Rows are one point carried round by a steady rotation, each followed by how many ticks it has turned.
The counts run from 0 to 751.
[ 0.15 -1.55 -1.02  0.00 -1.04  1.91  1.77  2.67 -0.72 -0.84  0.28  1.13
 -0.46 -1.80  1.47 -2.04  0.30 -0.02 -0.57 -1.03  0.12  0.09 -1.54 -0.71
 -1.28 -1.10  0.87 -0.42  0.93 -1.25  1.00  0.22  0.69 -1.15 -1.10  1.66
 -1.07  2.55 -1.40  0.31 -1.06  2.25 -1.17] | 455
[ 0.55 -1.54 -0.52 -2.73 -1.36 -0.96  1.97  0.31 -1.45  0.91 -0.55  1.62
 -0.04 -0.71 -1.18  1.24  2.18 -1.09 -0.11  0.35  1.96  0.23 -0.81 -0.96
 -1.09 -3.97  0.77 -2.48 -0.78 -0.47 -0.54  1.08 -1.67 -0.76  0.43  0.72
  0.10 -1.17  0.66  0.41  0.46 -0.92  0.10] | 289
[-0.78 -0.49  1.02 -0.34 -1.24 -0.99  0.42 -0.85  0.73 -0.26  0.22 -0.12
 -1.53  4.18  0.68 -1.38 -0.03  0.64 -0.30  0.25 -0.89  1.98  0.04 -1.37
 -1.07 -2.45 -0.81 -0.10  1.15  0.36  0.52 -1.40  0.30  0.31  0.35 -0.41
 -2.20 -1.88  2.38  2.03 -0.10 -0.39 -0.97] | 696
[ 0.58 -2.24 -0.66  1.38 -1.19  3.23 -2.68  3.24  0.52 -0.85 -0.53  0.10
  0.38 -1.39  1.07 -0.58 -0.72  0.06 -1.59  0.23 -0.28 -0.38 -0.34 -0.61
  0.15 -0.26 -0.84 -0.72  0.39 -1.12  2.24  0.91  0.76 -1.56 -0.20 -0.95
 -0.33  0.71  0.81  0.51 -0.66  1.99 -2.01] | 451
[ 0.75 -0.79 -0.24 -1.28  1.03 -0.93  2.45 -0.16 -0.46  2.59  0.73 -0.30
  0.21 -0.87  2.01  0.29 -2.87  1.74 -0.78  1.52  1.56  1.03 -0.67 -1.32
 -0.15  1.02  1.42 -0.97  0.40  0.11 -0.82  1.29  0.24  0.45  1.02  1.02
  1.10  2.96  0.35 -0.38  1.23  0.61 -1.34] | 64
[ 0.13  0.63  0.57  2.31  1.30  1.71 -1.53  1.65  3.17 -1.44  0.50 -0.34
  0.16  0.61  0.73 -1.61 -1.59  1.49  1.09  1.74 -0.19  0.21  1.36  0.05
  1.43 -0.19 -0.21 -2.20 -0.71 -1.40 -0.09  0.52  1.31 -2.95 -0.87 -0.67
  0.02  1.24  0.08  0.13  1.26 -1.09 -0.87] | 642
[ 1.23 -3.16 -1.77 -1.08  1.10 -0.01 -3.12  0.27 -0.71  0.13 -1.05 -0.30
  1.61  1.48  0.03  0.19  0.22  0.16  1.70 -0.95  1.96  1.95  0.75 -1.77
  1.08  1.56 -1.29 -1.80  1.22  0.25 -0.69  1.23  0.58 -1.53 -0.32 -0.35
  1.81  0.38  0.96  0.27  1.28 -0.43 -0.37] | 618
[-1.27 -0.56 -0.27 -2.34 -1.48 -0.81  1.86  1.44 -0.30  0.64  0.13  3.11
 -0.66 -0.15 -0.16  0.33 -2.55 -0.78 -1.15  0.23 -0.19 -0.02 -2.15 -0.20
 -1.06 -0.91  0.27 -0.62  0.42 -0.08  1.96  0.65 -2.04  2.36 -1.63  1.82
  0.06  1.59  0.28 -0.39 -0.33 -0.30 -1.98] | 273
[-0.65 -2.43 -1.23  0.12 -1.85  1.35 -1.70 -0.17  0.49  1.03  0.33 -0.28
  1.45  2.92 -0.62 -1.65 -0.68 -1.20 -0.34 -0.03  0.00  1.34  1.08  0.43
  0.59 -0.64  0.86  1.28 -0.44 -0.32  2.49  1.32  0.51 -1.19 -0.18 -0.83
  0.32 -2.02  1.33  1.59 -0.99  1.28  1.88] | 425
[-0.04 -2.89 -1.63  1.30 -1.27  0.69 -0.46  1.83  0.13  1.12  1.17  0.85
  1.38 -2.02  0.44 -0.88 -2.70 -1.62 -0.14 -0.72  0.70 -0.24 -0.43  0.44
  2.15 -1.59  0.08  1.00 -2.30 -0.95  1.96  1.15 -0.42 -2.28  1.71  0.33
  0.09 -0.34 -0.33 -0.01  0.25  2.10  0.39] | 745
[ 1.41 -1.92 -1.21 -0.98  0.15 -0.40  0.19  0.33  1.05  0.55 -0.75 -1.08
  0.70  0.57 -1.32  1.53  0.39 -0.58 -0.56  2.56  1.28 -1.05 -0.83  1.06
  0.03 -3.14 -1.55 -1.84 -0.16  0.47  0.80  0.78 -2.15 -1.42  1.43 -1.43
  0.44 -0.61  0.86  1.21  2.02 -2.20 -1.64] | 293
[-1.08 -0.23  0.23 -0.01 -1.50 -0.59  0.26  2.34  0.95 -0.02 -0.14  2.21
 -0.38  2.70 -0.27  1.55  0.99 -0.62  0.58  1.04 -0.46  1.04 -3.43 -0.87
 -1.80 -1.92 -1.35 -1.12 -0.04  0.90  0.34  0.30 -0.84  1.04 -0.67 -0.77
 -0.76 -0.59  0.30  1.47  1.15 -1.84 -1.79] | 278
[-0.12 -2.27 -2.13 -1.21 -1.09  1.11 -0.17  1.14 -0.98  0.57  1.16 -1.42
  0.23  0.99 -0.65 -0.94 -2.22  0.46 -0.44  1.44 -0.45 -0.98  2.23  0.09
  0.31 -1.11  0.10 -0.18  3.36 -0.33  1.71  0.35 -1.26 -0.59  1.64 -1.71
 -1.36  0.73 -0.07  2.14 -1.72  0.42 -1.11] | 720
[ 0.44  1.24 -0.42 -0.22 -0.01  0.27  0.43  1.25  1.87  0.12 -0.50  1.35
 -0.04 -1.81  1.21 -2.57 -1.28  0.87  0.37 -0.96  1.32  2.38  1.52 -0.54
  1.65  0.12  1.29 -2.02 -1.52 -1.86  0.70  0.87  1.40 -2.33 -1.33  2.39
  0.49  1.40  0.80 -1.75 -0.48  0.07  0.86] | 647
[ 1.48  0.34 -0.99 -1.28 -0.20  0.95 -0.20 -0.53 -0.23  2.48  0.44  1.15
  2.30 -0.04  1.10  2.54 -1.34  0.07 -1.07 -1.67 -2.61  2.10 -3.53 -0.68
 -0.12  0.11 -0.07 -0.35 -0.54 -1.94 -0.77 -0.38 -0.32  2.14 -0.75 -1.06
 -1.83  0.91 -0.07 -0.70 -0.90 -0.22 -1.11] | 254
[ 1.46  0.70 -0.62 -1.52  0.68 -0.08  0.92 -1.04  0.14  0.29  0.34 -0.67
  0.28 -0.66  2.89  0.00 -1.08  2.45 -0.94  1.10 -1.16  3.36 -1.09  0.18
 -0.44  0.42 -0.20 -0.83 -0.38 -2.56 -0.77 -0.71 -0.01  2.95 -1.92  0.92
 -1.80  0.61  1.65  0.23 -1.28  1.52  0.13] | 673
[-0.28  0.31 -0.37  0.80  0.30 -0.11  1.01 -1.66  0.48  0.06  0.51  1.26
  0.76  3.50  2.56 -2.57  0.04  1.51  0.58 -1.29  0.19  1.92 -0.29 -1.03
  0.12 -0.01 -0.13 -1.45 -1.25 -1.11 -1.99 -1.48  1.70 -1.64 -2.57  0.70
 -1.53  1.11  0.30  0.42  0.73 -0.63 -0.45] | 654
[ 0.97 -0.39 -1.55 -0.48  1.04  0.60 -0.79  1.44  0.65 -1.67 -0.38 -1.23
  0.97 -1.03  0.18  0.82  1.44  1.43  3.33 -0.24  0.12  1.46  0.35 -1.23
  1.79  0.71 -1.10 -2.21 -0.44 -2.53 -3.29 -0.48  0.96 -1.16 -1.67  0.29
 -0.36 -0.31 -0.33  0.89  0.99 -0.70  0.61] | 628
[-0.70 -1.87 -0.79 -2.77 -0.78  0.48  2.59  0.55  0.23  2.13 -1.07 -0.29
 -0.32 -0.58  0.28  2.85 -1.23 -1.49  0.24  1.23  0.20 -0.13 -1.08  0.57
 -0.15 -0.45  0.37  1.18 -0.01 -1.02  1.99  2.10 -1.35  1.68 -1.55  0.74
  1.65  1.86  0.78  0.26  0.63  1.07 -0.70] | 579
[-0.74 -0.08  0.46 -1.71 -0.17 -0.03  1.42 -1.96 -0.15 -1.68  1.49  1.97
  0.85  1.93  0.04  0.80  0.30  0.48  0.27  1.62 -1.41  0.95  1.67 -1.22
 -0.32 -2.53  0.88 -0.67  1.69 -2.12 -1.54  0.39 -1.29  0.96 -0.20  0.22
 -1.59 -1.07  0.22  1.98 -1.02  0.94  0.43] | 402
[ 0.16  0.30  1.11 -1.10  0.11  0.53  1.05  0.43  0.64  2.47  0.13  1.53
  1.39  0.14  0.63  0.95  0.13 -1.65 -2.63 -0.24 -2.11  0.84 -2.96 -0.18
  0.60 -1.45  1.14  0.67 -2.74 -2.59  0.55  0.13  0.29 -0.25  0.05  0.76
  0.87  0.20  0.19 -0.37  0.75 -0.99 -0.81] | 560
[ 0.44 -0.49  0.16 -0.17 -1.39 -1.38 -0.10  0.15  1.20 -0.37  0.47  0.16
 -0.89  3.11 -0.02 -0.79  1.18  1.06 -1.25 -0.05 -1.00  3.58 -1.24 -2.22
 -1.06 -1.69 -1.15  0.07  0.67 -0.18 -0.67 -1.72 -0.12 -0.52  0.66  0.73
 -1.54 -2.26  2.13  2.21 -0.33 -0.20 -0.53] | 697
[ 0.59 -3.37 -1.62  1.97  0.63  2.25 -1.68 -0.91  0.35  0.84 -0.05 -1.37
  2.13  1.75  0.67  0.25  1.68 -0.16 -0.53  0.03 -1.15 -0.06  0.42  0.32
  1.31 -1.72 -1.06  0.70 -0.38 -2.62  1.16  0.15  0.39 -1.48 -1.23 -2.16
 -0.30 -1.02  0.81  1.83 -0.26  0.22  1.38] | 434
[ 0.31  0.35 -0.27  0.77  1.14 -1.57 -3.31  0.52 -1.69  3.34  1.17 -1.34
  0.02  1.12 -0.73 -1.84 -1.86  1.12  0.67  0.32 -0.92 -0.08 -1.01  0.09
  2.59  0.36 -0.28 -2.46  0.28 -1.37  1.20  0.34 -0.57 -0.04  1.22 -1.32
 -0.10 -0.56  1.86 -0.68 -0.77 -1.53 -0.78] | 520
[ 1.06 -1.58 -1.31 -2.58  0.95  0.19  3.17 -0.80 -0.60  0.18 -0.24 -0.89
  1.13  2.89  0.01  0.24  0.40 -2.16  2.23 -0.08  0.56  1.79 -0.34 -0.02
  0.48 -0.24 -0.27 -1.01  0.42 -0.47 -1.66  0.92 -0.09 -1.24 -0.84  2.82
  0.32  0.29 -1.06  1.01  1.41 -1.37 -0.12] | 612
[-1.01 -0.17 -0.42  0.25 -0.55 -0.63  0.09 -2.64 -0.27  1.82 -0.31  2.30
  0.55  0.73  3.92 -0.84 -0.77  1.90  0.27 -0.34  1.05  2.20  0.47 -2.00
 -0.61 -0.05  1.16 -1.32 -0.73 -1.45 -0.69 -0.16  1.15  0.99 -1.43  0.17
 -0.75  1.55  1.70 -1.01 -0.17  1.56  1.46] | 663
[-1.05 -0.35 -0.43  1.26 -0.56 -0.85  2.43 -1.30  0.30  3.13  1.54  1.15
  1.07 -0.42 -0.53  0.75 -2.64  0.49 -0.92  0.22 -0.31 -1.80  0.00  0.55
  1.41 -2.25  1.12 -0.25 -2.19 -0.86  0.52  0.14 -1.21  0.52 -0.37 -1.71
 -1.53  0.60 -0.80 -0.49  0.12 -0.51 -0.30] | 248
[-0.82 -0.62  1.00  0.56 -0.64  0.76  1.45  0.26 -0.10 -1.14  0.20 -1.51
 -1.64  0.15  1.18 -1.22 -0.07 -1.86  1.12  2.64  0.39 -2.84 -0.18  1.79
 -0.51 -1.98 -0.26 -0.89  1.86 -1.35  1.39  0.73  0.01 -0.64  0.31  1.78
 -2.31  0.88  1.05  0.62  0.19  1.81 -1.53] | 179
[-0.65 -0.07 -1.74  0.16 -0.67  1.76  0.91  2.97  1.56 -1.04  1.11  1.88
 -0.34 -1.45  0.81 -2.18 -0.99  0.87  0.71  1.44  0.07  0.51  2.00  0.92
  0.26 -2.61  0.98  0.29 -1.73 -1.16  2.80  1.65 -0.72 -1.14 -0.46 -0.58
 -0.56  0.23 -0.71  0.53 -1.20  0.50  0.64] | 135
[-0.40  1.16  0.84  1.90  0.02  0.11 -0.26  1.10  3.95 -1.27  0.57 -0.55
 -1.17  0.02  1.77  1.37 -2.47  1.40  1.40  2.88  0.22  0.51  0.16 -1.07
  0.82 -0.40 -1.05 -0.82 -1.36 -0.42 -0.82  0.06  0.30  0.04 -0.24 -0.77
 -1.22  0.77  1.56  0.24  2.24 -0.39 -1.33] | 363
[-0.32 -0.03  0.47 -1.30 -0.51 -1.05  2.72  0.74  0.96  0.54  0.82  0.62
 -2.81  0.33  0.82 -2.72 -0.98  1.27 -0.58  1.19 -0.18  1.05  0.49 -0.44
 -0.96 -2.19  0.77  0.65  1.61 -0.87  2.09  0.19 -1.72  0.59  0.51  2.04
 -1.05  0.69  1.67  1.14 -1.14  0.78 -0.22] | 692
[-0.54 -1.56 -1.97  0.58 -2.12  2.87 -0.11 -0.47 -0.93 -0.78 -0.37  0.42
  1.55  0.87  1.23  0.62  0.18 -0.78 -0.06 -0.52 -0.25 -0.21  0.47  0.04
 -0.64 -1.39 -0.73 -0.53  0.01 -1.17 -0.57 -0.57  1.04 -0.36 -0.94 -1.94
 -2.61 -0.14 -0.98  2.63 -0.72  1.47 -0.15] | 444
[ 0.58 -2.38  0.08  2.42 -1.36  1.85 -0.30  2.44  1.69 -1.44 -0.24 -0.11
 -1.44  0.89  0.92 -1.21 -0.07 -0.09 -0.64 -1.06  0.54 -0.05 -1.06 -0.02
 -0.75 -1.35 -2.25 -0.68 -0.28  0.50  0.55 -1.28  0.57 -2.38 -0.90 -0.38
 -1.83  0.36  0.32  1.27  0.62  0.33 -2.59] | 460
[-0.86 -2.82 -1.03  1.82 -1.40  1.60 -0.75  1.50 -0.92  2.24  0.94 -0.68
  1.27 -0.17  1.06 -0.95 -2.32 -1.56  0.98 -0.47  0.60 -0.22 -0.15  0.53
  1.35 -1.11  0.55  1.10 -2.34  0.25  1.24  2.59  0.49 -1.32  1.52 -0.21
 -0.49 -1.05 -1.15  0.12 -0.26  1.59  0.69] | 746
[ 1.22 -0.19  1.12 -0.85 -0.61 -2.74 -1.58  1.33 -1.18 -0.11  1.42  0.95
 -0.52 -0.92 -2.03 -0.98 -1.16  0.31  0.20 -0.70 -0.22  1.75 -3.04 -1.76
  1.15  1.31  0.40 -1.85  0.68 -0.72 -0.31  0.46 -0.44 -1.19 -0.13  3.02
 -0.70 -1.31  0.84 -1.03 -0.44  0.53  0.78] | 507
[ 0.27  1.12  2.16  0.88 -1.09  0.71 -0.12 -0.71  3.59 -0.40  0.26 -1.56
 -1.51  0.58 -0.20  0.05 -1.13  0.51 -0.96  3.29 -1.80  1.28  0.25  0.16
  0.26 -1.47 -0.60  0.80  0.49 -1.09  2.39  1.06  0.05  0.20 -0.22  0.83
 -1.07  0.19  2.80  0.25 -0.35  0.89 -0.02] | 685
[ 0.71  0.75  0.26  1.58 -0.19 -1.75  0.82  0.33  2.33  2.09  1.80  1.39
  0.84 -0.35 -1.62  0.07 -0.96 -0.21  0.35 -1.02 -1.67  1.12 -2.75 -0.36
  2.37 -0.86  0.24  0.43 -2.37 -1.75  0.20 -0.28  0.25 -1.60 -0.29  0.17
 -0.96  0.44 -1.09  0.05  0.23 -0.48  0.94] | 238
[ 0.76 -0.33  0.88 -0.09  0.26 -0.46 -0.13 -2.32  1.61  0.31 -0.24 -0.87
  0.29  1.56 -0.15  2.88  1.70  0.98  0.90  0.34 -1.20  3.41  0.67 -2.47
  0.67 -1.51 -0.86 -0.51  0.46 -1.81 -0.65  0.23 -0.04  1.11 -1.18  0.02
 -1.37 -1.65  2.70  0.65 -0.76  0.55  1.61] | 392
[ 1.43 -1.16  0.97 -0.43  0.79 -2.15  0.37 -2.34  1.45  0.16  0.83  1.63
  0.65  1.20 -0.51 -0.29  0.00 -0.50 -2.35  0.29 -1.23  2.64 -0.56 -1.40
  0.13 -2.23 -0.22  1.53 -0.41 -2.31  0.21 -0.41 -0.79 -1.41  1.05  2.30
 -0.61 -1.69  2.68  1.21  0.09  1.15  0.62] | 699
[-2.24  0.13 -1.41  0.19 -1.25  0.32  1.49  1.00  0.76  0.02 -0.08  0.06
 -0.20  2.08  0.50 -1.42 -1.86  0.21  0.51  1.65  0.39 -2.47 -0.39  1.52
  1.35  1.13  0.15 -0.63  0.13 -1.58  0.19 -0.73  0.86 -1.15 -1.87 -0.21
  0.62  2.72  0.09  0.87  3.44 -0.27 -2.50] | 40
[-0.11  0.24  0.87  1.20  1.05 -0.64  2.44 -0.74  2.00  1.03 -0.32 -1.05
 -0.79  0.09  1.54  0.62 -2.46  0.25 -0.18  1.70  1.37 -0.69 -0.62  0.82
  2.25 -1.41 -0.88 -0.62 -2.18 -1.75 -0.50 -0.55  0.56 -1.62  0.48 -0.03
  0.56  0.59  1.73 -0.11  3.25 -0.61 -2.16] | 57
[-0.38 -0.66  0.14 -0.44  0.05 -2.54  2.89 -1.91  2.34  2.36  1.02 -0.06
 -0.76  0.04 -0.68  0.83 -1.57  1.52  1.05  1.85  0.55  1.36  2.12 -1.27
 -0.09 -2.48  0.31 -0.27  0.68 -0.48  1.10  0.85 -1.41 -0.12 -0.01  0.68
 -0.59  1.37  0.98  0.34 -0.23  0.48  2.07] | 387
[ 0.48 -2.60 -1.28 -1.07  0.90 -2.43  0.58 -0.96 -3.14  2.41  1.24 -0.99
 -0.77  0.10  0.15 -1.77 -0.97  0.07  1.77 -1.06  0.22 -0.18 -0.91 -0.32
  1.46  0.31  0.53 -0.80  1.95 -1.89  0.06  0.03 -0.97 -0.50  1.48  2.32
 -1.30  0.58  0.26 -0.28 -0.92  1.89  0.55] | 203
[ 0.63  0.34 -0.37 -0.21  0.93  0.88 -0.62  1.85  0.64 -0.46  0.32  1.72
  0.90 -0.19  2.25 -2.84 -0.38  1.23  0.26 -0.95  0.16  2.93  0.25 -1.41
  1.04  1.33  0.40 -2.38 -0.47 -1.63 -0.52  0.76  1.86 -1.54 -1.04  1.41
  0.66  1.69  0.33 -1.32 -0.09 -0.42 -0.44] | 646
[ 2.09 -0.55 -3.02 -2.09 -0.58 -0.36 -1.97  1.18 -1.13  0.63 -0.79  0.69
  2.31  0.08 -0.04  0.19  0.72  0.05 -0.49  0.02  0.91  1.77 -1.94  0.34
  0.70  1.17 -0.20 -1.49 -1.12 -1.62 -1.38 -0.85  0.28 -1.23 -0.20 -0.05
  0.92 -0.40  0.74  1.06  1.23 -1.29  0.32] | 18
